In the data rows, the value 128 means zero.
Here are some numbered points:
[129 209 90 86 168 170 128 126 129 128 90 169 90 127 89 127 129 166 87 128 129 88 129 171 167 128 91 168 165
 167 88 127 126 129 91 170 207 128 168 128 128 170 128 89 128 167 128 129 128] 0
[89 50 169 86 208 50 128 206 50 128 169 169 50 47 168 247 10 166 127 208 89 247 90 52 87 88 130 208 165
 207 128 207 255 249 91 90 87 88 128 208 168 90 89 249 0 167 167 49 9] 1
[129 129 129 166 88 130 128 126 129 128 90 89 129 127 168 127 129 127 127 89 89 128 129 131 127 128 170 168 85
 128 128 127 126 89 131 130 167 128 128 88 128 130 128 129 128 87 88 169 128] 2
[89 129 129 126 88 90 89 126 129 88 169 129 90 127 168 127 90 87 127 89 129 128 169 171 167 88 130 88 165
 128 168 127 126 129 91 170 127 88 88 88 88 90 128 129 128 127 128 129 128] 3
[129 129 169 126 128 130 89 126 169 128 169 129 129 127 128 127 129 127 87 128 169 128 129 91 127 88 130 128 125
 128 128 127 126 129 171 130 127 88 128 128 128 130 89 129 128 127 128 169 128] 4
[129 129 129 166 88 130 168 166 129 128 129 129 129 127 128 167 129 127 87 89 49 128 129 131 127 167 170 168 125
 128 128 127 126 89 131 170 167 128 88 88 88 170 128 129 128 127 128 129 89] 5
[89 129 169 126 168 90 89 126 129 88 169 129 90 87 128 167 129 87 206 128 169 88 169 171 167 128 130 88 125
 48 168 127 86 209 131 130 87 88 128 128 168 90 128 89 167 87 167 89 168] 6
[169 90 90 126 208 90 168 86 129 167 90 129 129 167 89 127 90 127 166 208 89 167 169 131 87 128 51 168 125
 88 168 167 166 129 91 130 127 128 128 168 168 90 128 169 88 87 167 49 89] 7
[89 129 90 126 168 170 128 126 169 167 90 169 90 127 89 167 169 127 47 128 129 88 90 131 167 167 91 208 205
 88 48 127 86 169 131 90 167 88 128 88 128 170 89 129 128 167 128 129 128] 8
[169 90 129 126 88 90 128 86 169 128 169 129 169 87 89 127 209 166 166 128 129 128 90 52 87 128 170 128 125
 128 88 127 86 129 131 50 127 168 168 168 128 90 128 129 167 87 128 169 168] 9
[129 129 129 126 128 130 128 126 129 128 129 129 169 127 128 127 129 127 127 128 129 128 129 91 127 128 130 128 125
 128 128 127 126 129 131 130 127 128 128 128 128 130 89 129 128 127 128 169 128] 10
[129 129 169 126 128 90 128 126 90 88 169 89 90 87 128 127 129 127 166 128 209 88 169 131 167 128 130 88 125
 88 168 127 86 169 171 90 87 88 168 168 168 90 128 89 128 127 167 129 208] 11
[129 90 90 126 168 130 168 126 129 128 129 89 129 167 128 127 90 127 166 168 89 128 169 131 127 128 91 168 125
 128 128 127 126 129 131 130 127 168 128 128 128 130 128 169 88 127 167 89 128] 12
[9 129 129 166 128 170 208 206 169 128 129 89 90 127 128 207 129 127 127 89 129 88 90 171 207 167 130 128 205
 88 48 127 86 169 171 90 127 128 88 128 128 170 128 89 128 167 128 89 128] 13
[169 129 90 126 208 90 168 86 169 167 129 129 129 127 89 87 90 87 166 168 129 128 169 131 87 128 91 128 125
 88 168 167 126 129 91 90 127 128 168 88 128 130 128 169 128 47 128 129 128] 14
[169 129 129 126 128 130 128 86 129 128 129 129 129 127 128 127 129 87 127 89 89 128 129 131 127 128 130 168 125
 88 128 127 126 89 131 130 167 128 128 88 168 90 128 169 128 87 88 129 128] 15
[209 129 90 86 168 255 168 46 169 207 0 249 169 255 9 7 209 206 47 208 209 88 169 251 127 207 130 168 125
 167 88 87 166 9 91 210 207 248 255 168 248 210 89 89 247 207 207 169 128] 16
[129 169 129 86 128 90 89 126 129 48 129 169 129 167 168 87 90 87 127 128 129 128 169 171 127 88 91 88 125
 167 208 87 166 129 91 210 167 128 88 88 128 130 128 129 128 127 88 129 89] 17
[89 129 129 126 88 170 168 166 90 88 90 89 129 87 128 127 129 166 127 128 129 128 129 171 127 167 170 88 85
 167 128 127 166 129 171 130 87 128 128 168 168 130 168 129 88 207 167 89 168] 18
[129 209 50 86 208 170 128 86 169 167 90 169 129 167 89 127 129 127 47 168 129 88 129 131 87 167 51 168 125
 128 128 127 126 129 91 130 167 168 168 88 128 170 128 129 128 127 88 129 128] 19
[169 90 129 126 88 130 168 86 129 167 129 129 169 127 128 127 169 166 166 89 89 128 129 91 127 88 130 128 125
 128 88 127 126 89 131 90 127 88 128 128 128 130 168 129 128 87 128 129 168] 20
[169 129 129 166 88 130 128 126 129 128 129 129 169 87 128 87 209 166 127 89 129 128 90 91 127 128 170 88 85
 128 88 127 86 89 131 90 127 128 128 128 128 130 128 129 167 87 88 169 168] 21
[129 90 129 126 128 170 128 126 90 128 129 129 129 127 168 127 129 166 127 128 169 167 129 131 127 128 130 128 125
 167 88 127 206 129 131 170 127 168 128 168 128 130 128 169 88 207 167 129 89] 22
[129 129 169 126 88 130 128 126 169 128 169 129 129 87 128 87 169 127 166 168 129 128 129 91 87 48 130 128 85
 128 88 127 126 129 131 130 127 88 128 128 128 90 128 89 128 127 88 129 168] 23
New points follow, each followed by the numbers of its three nearest points above by angle, smallest number first.
[169 129 129 126 128 130 128 126 129 128 129 129 169 87 128 127 169 166 127 128 89 128 90 91 87 128 170 128 85
 128 88 127 86 129 131 90 87 168 168 168 128 90 168 129 128 167 88 129 168] 9 20 21
[169 129 129 126 128 90 128 86 129 128 169 129 129 87 128 127 169 127 166 128 129 128 129 91 127 88 170 88 125
 128 128 127 86 129 131 90 87 128 128 128 88 90 89 89 167 127 128 129 168] 9 21 23
[89 129 129 166 88 130 89 126 129 128 129 129 129 127 168 127 90 127 127 89 129 128 129 131 167 128 130 128 125
 128 128 127 126 129 131 130 127 128 88 128 88 130 128 89 128 127 88 169 128] 2 3 5
[169 10 169 166 128 90 128 206 129 167 169 89 90 127 89 207 90 127 166 168 129 207 129 131 127 88 130 128 125
 167 128 207 206 129 171 130 87 128 128 208 168 90 89 169 48 127 167 49 89] 1 7 22
[89 129 129 166 128 130 168 166 90 88 129 89 169 127 168 127 129 166 87 89 169 128 90 131 127 128 130 88 125
 128 128 87 126 129 171 130 87 128 88 128 88 170 168 129 128 167 128 129 128] 13 18 22
[169 10 209 166 88 130 89 126 169 207 169 129 90 127 49 167 129 87 166 128 169 207 129 131 127 88 170 168 165
 128 128 207 166 89 131 130 87 128 128 208 168 90 89 169 88 127 167 129 128] 1 4 7
[129 129 169 86 128 130 89 126 90 88 129 169 90 127 128 127 129 166 127 128 169 128 129 131 167 128 130 128 125
 167 128 87 126 169 171 130 87 128 128 168 128 130 128 89 128 167 167 129 128] 11 18 22
[129 129 129 126 88 130 128 166 90 128 90 129 169 127 128 127 129 127 127 89 89 128 129 131 127 128 130 88 125
 128 88 87 86 129 171 130 127 128 128 88 88 130 128 129 128 127 88 129 128] 2 5 21
[89 169 90 126 168 130 128 126 129 128 90 169 90 127 128 127 90 127 127 128 129 128 129 131 87 128 91 128 165
 128 128 127 126 129 131 130 167 128 128 88 88 170 128 89 128 127 88 129 89] 0 8 19
[129 129 129 126 128 90 128 126 129 128 129 129 129 127 89 127 169 166 166 128 129 128 129 131 127 128 130 128 125
 128 128 127 86 129 131 130 87 128 128 128 128 90 128 129 128 127 128 129 168] 9 11 21
[129 129 129 126 128 130 128 86 129 88 129 129 129 127 128 127 129 87 127 128 129 128 90 91 127 128 130 128 125
 128 128 127 86 129 131 130 87 128 128 128 128 90 128 129 167 87 88 169 128] 9 15 21
[169 129 129 126 128 130 89 126 129 128 129 169 129 127 128 127 129 127 127 168 129 167 129 131 127 128 130 128 125
 167 128 167 166 129 91 130 127 128 168 168 128 130 89 129 128 127 128 129 128] 1 16 22
[89 129 129 166 128 170 128 166 129 128 129 89 129 167 128 127 129 87 87 89 129 88 129 131 167 128 130 128 165
 128 128 87 126 129 171 130 127 128 88 128 128 170 128 129 128 127 167 129 128] 5 8 13
[89 129 90 166 128 130 168 166 129 128 129 89 129 167 128 127 129 127 127 128 89 128 129 131 127 128 130 128 165
 128 88 127 126 129 131 130 127 128 88 128 48 130 128 129 128 127 128 89 128] 5 12 13
[169 129 129 86 128 130 89 86 129 128 90 169 169 127 168 87 129 127 127 128 129 128 129 131 127 128 130 128 125
 167 168 127 166 129 91 170 127 128 128 128 128 130 128 129 128 87 128 129 128] 16 17 19
[129 129 129 126 128 90 128 126 169 167 129 129 129 87 89 127 169 127 127 128 129 128 90 91 127 128 130 168 125
 128 88 167 126 169 131 90 127 128 168 168 128 90 128 129 128 127 88 169 128] 9 21 23
[129 129 169 126 88 130 128 166 129 128 169 129 129 127 128 127 129 127 87 89 89 128 129 91 127 128 130 168 125
 128 128 167 126 89 91 90 167 88 128 128 128 90 89 129 128 127 88 169 128] 2 5 15
[129 129 129 126 128 130 128 126 90 128 169 129 129 127 128 127 129 166 127 128 129 128 129 131 127 128 130 128 125
 167 128 127 126 129 171 130 127 128 128 128 168 130 128 129 128 127 167 129 128] 11 18 22
[129 129 129 126 88 130 128 126 129 128 129 129 129 127 128 127 169 127 127 89 129 128 90 91 127 128 170 128 125
 128 128 127 86 129 131 130 167 88 128 128 128 170 128 129 128 87 88 169 168] 2 20 21
